Named turns come first, each shown by rows before and after it. Which turns, in which order, take the first row of each pair that follows to the second? Write the first one first, as in the answered first pair.
turn S:
[ 0.41 -0.20  1.95  1.04  1.15  0.31 -0.14  0.35  0.10 -2.56  0.95  0.29
 -0.12  0.84 -1.14 -1.63  0.44 -0.03] -> [-0.58  1.53  2.15  1.70  0.99 -0.01  1.07 -0.01  1.16  0.47 -1.21  0.00
 -0.34  0.94 -0.36 -0.71  0.65  1.75]
[ 2.12 -1.86 -0.40  1.51 -1.08 -0.42 -2.12 -1.57  0.02 -2.05  0.31 -1.14
 -0.12 -0.06 -0.88  0.26 -1.33  0.80] -> [ 1.91  0.46  1.97  1.69 -0.03 -1.12 -1.51  0.14  0.92 -2.02  1.65 -1.65
  0.42  0.99 -0.59 -0.65 -1.71 -0.37]
[-0.79 -3.46 -0.51 -1.53 -1.46 -1.87 -1.86 -1.26 -0.54 -0.01  1.94 -0.79
  1.67 -0.66 -3.01  1.24 -1.25  1.60] -> [-0.91 -1.29  2.43 -1.71 -0.31 -2.22 -1.43  0.47  0.08 -0.09  3.55 -0.60
  2.33  0.82 -2.63 -0.44 -1.40  0.04]
[ 0.36 -2.66  0.40  0.00 -2.50  0.67 -1.47 -1.56 -0.94  0.78 -0.78 -2.06
 -0.85 -0.35 -1.52  1.02 -1.23  0.99] -> [ 1.21 -1.87  2.31 -0.44 -2.02  0.19 -1.91  0.02 -0.95 -1.30  1.26 -2.08
  0.20  0.82 -1.65 -0.25 -1.75 -1.35]
turn D:
[-0.10 -0.62 -0.15  0.10  0.63 -0.10  0.73 -0.15 -0.05 -0.57 -0.27  0.25
 -0.28  0.29 -0.21  0.04  0.49  0.46] -> [-0.63 -0.44 -0.51 -0.22 -0.18 -0.22  0.29 -0.75  0.09  0.18 -0.37 -0.01
 -0.05 -0.24 -0.63  0.30  0.22  0.60]
[-0.14 -1.34 -0.42  0.00  0.56 -0.45  0.90  0.61 -0.61 -1.38  1.25  0.65
  0.05 -0.11 -0.98 -0.36  0.20 -0.83] -> [-0.67 -1.07 -0.77 -0.55 -1.15 -0.86 -0.59 -0.45  0.13  0.57  1.02 -0.16
 -0.03 -0.75 -1.22 -0.11 -0.64  0.30]
[ 0.59  0.24 -1.21 -0.80  0.29 -0.70 -0.85  0.82  0.08 -0.78  2.23  0.17
  1.84  0.84  1.88 -0.01  0.64 -1.11] -> [ 0.51  0.19 -1.34 -0.89 -0.40 -1.01 -1.37  0.54  0.71 -0.19  2.38 -0.77
  1.69  0.55  1.36  0.03  0.27 -0.34]
turn P:
[-0.66  2.39  3.41  1.16 -0.28 -0.06  1.44  0.08  1.28  0.27  0.25 -0.04
 -0.32  1.33  0.14 -0.54  0.93  1.87] -> [-1.90  2.20  2.91  0.65 -0.07  0.02  2.35  0.15  1.03  0.88 -0.12  0.67
  0.03  0.78 -0.04 -0.08  1.60  2.09]
[-0.17  0.45  1.71 -0.19  1.67  0.28 -0.96  1.34  0.17  0.30  1.39 -0.54
 -0.68  0.08 -0.43 -0.36  0.44 -0.18] -> [-0.73  0.28  1.84 -0.79  1.47  0.14 -0.49  1.28 -0.09  0.45  1.35 -0.48
 -0.34 -0.20 -0.57 -0.12  0.99  0.22]
[-2.35 -1.30  0.02 -0.61 -1.37 -1.92 -0.44 -1.43  0.41  1.67  1.23 -1.09
  0.79 -0.37 -1.89  0.57 -1.27  1.41] -> [-2.42 -1.16 -1.65 -1.09 -1.63 -1.32 -0.44 -1.33 -0.18  2.31  0.44 -0.47
  0.25 -0.58 -1.01  0.57 -0.65  1.05]
[ 0.30  1.49  0.78  0.87  1.46  0.73  2.54  0.98  0.23  0.28 -1.93  0.02
 -0.36  1.61  0.32  0.99  1.57 -0.38] -> [ 0.51  1.39  0.61  0.54  1.36  0.77  2.61  0.85  0.17  0.19 -1.68 -0.12
  0.06  1.32  0.40  0.76  1.40 -0.70]
turn F:
[ 0.55  2.92 -0.05  0.24 -2.56 -0.26 -1.13 -0.12  0.31  3.09 -1.05 -0.78
 -0.52 -0.40  1.34 -1.16 -0.56  0.77] -> [ 1.59  2.54 -0.09  1.06 -2.05  0.27 -1.38  0.05  0.46  2.38 -1.45 -0.39
 -0.76 -0.47  1.68 -1.11 -0.61  0.77]
[-0.02 -0.53  1.53  0.61  1.33  0.43  2.93 -2.22 -1.26  0.33 -1.05  0.14
 -0.41  0.70  0.29  0.39  0.97 -0.33] -> [ 0.27 -0.61  0.89  0.10  1.14  0.77  3.02 -2.17 -1.33  0.18 -0.94  0.74
 -0.41  0.89  0.37  0.23  0.99 -0.30]
[ 0.94 -0.22 -1.27  1.58  0.35  0.70 -1.74 -1.66  0.85 -2.58  1.55 -0.53
  0.36 -0.07  0.17 -0.01  0.39 -0.30] -> [ 0.26 -0.42 -1.94  0.29  0.08  0.84 -1.70 -1.00  0.65 -2.08  2.07 -0.23
  0.18 -0.78  0.04 -0.35  0.88 -1.17]

(2 to 3 turns a pair)
[-0.70 -2.16 -0.13  0.77 -0.80 -0.72  0.40 -1.63  0.14  0.69 -0.63  0.16
  0.67  0.51 -1.53  1.97 -0.09  1.55] -> [-1.27 -1.02  2.13 -0.30  0.45 -1.05  1.11  0.35  0.46 -0.52  2.09  0.33
  1.37  1.16 -1.82  0.05  0.48 -1.20] => S P S
[-1.01  1.43  3.94  0.78 -1.00 -2.10 -1.85  1.27  2.23  1.12  2.76 -2.18
  0.42  0.43 -2.54 -0.60 -2.19  0.66] -> [-3.59 -2.62 -1.50 -2.90 -2.15 -1.22 -0.81 -0.40 -0.15  1.97  1.96 -0.45
  0.24 -1.83 -2.87  1.67 -0.04  1.05] => P P S
[-1.64  0.36  1.48 -0.03 -0.36  0.25  0.69  0.29  0.14 -2.80  1.89 -0.10
  0.95  2.11 -1.35 -0.94 -0.33  1.29] -> [-2.59  1.78 -1.20 -0.54 -0.88  1.53  1.09 -0.35  0.03  1.46 -1.00  0.12
  0.14  1.68  0.55  0.18  0.23  2.29] => S P P
[-0.32  0.44 -4.04 -3.06  0.00  2.33 -1.45  0.03 -0.06  1.68 -0.01 -0.18
 -0.58 -0.82  2.21  0.34  0.81 -2.08] -> [ 0.25  4.10 -0.38 -0.39  0.65  1.63 -1.14  1.31  2.16  3.20 -0.32 -1.17
 -0.29  0.68  3.06 -0.20  0.13 -1.66] => S P S
[ 0.24 -0.16 -0.26  1.22  1.73  0.70  2.81 -0.58 -1.30  2.15 -2.49  1.04
 -0.07  0.71  2.38  0.65 -0.27  2.42] -> [ 1.74 -2.28  0.59 -0.82  0.39  0.13 -1.19  0.73 -1.07 -2.83  2.91 -0.50
  0.65  0.26  0.28 -2.20 -2.29 -1.45] => S D S
[ 0.85  1.12 -1.28  0.08 -1.38  1.12 -2.59 -0.78  0.78  1.13 -1.30 -1.63
 -1.06 -0.72  1.12 -0.13 -1.12  0.17] -> [ 1.18  3.24  0.95  0.38  1.33  1.07  0.07  1.28  0.38  0.17 -1.15 -0.07
 -0.34  0.43  2.12 -1.35 -0.31 -1.32] => S D S
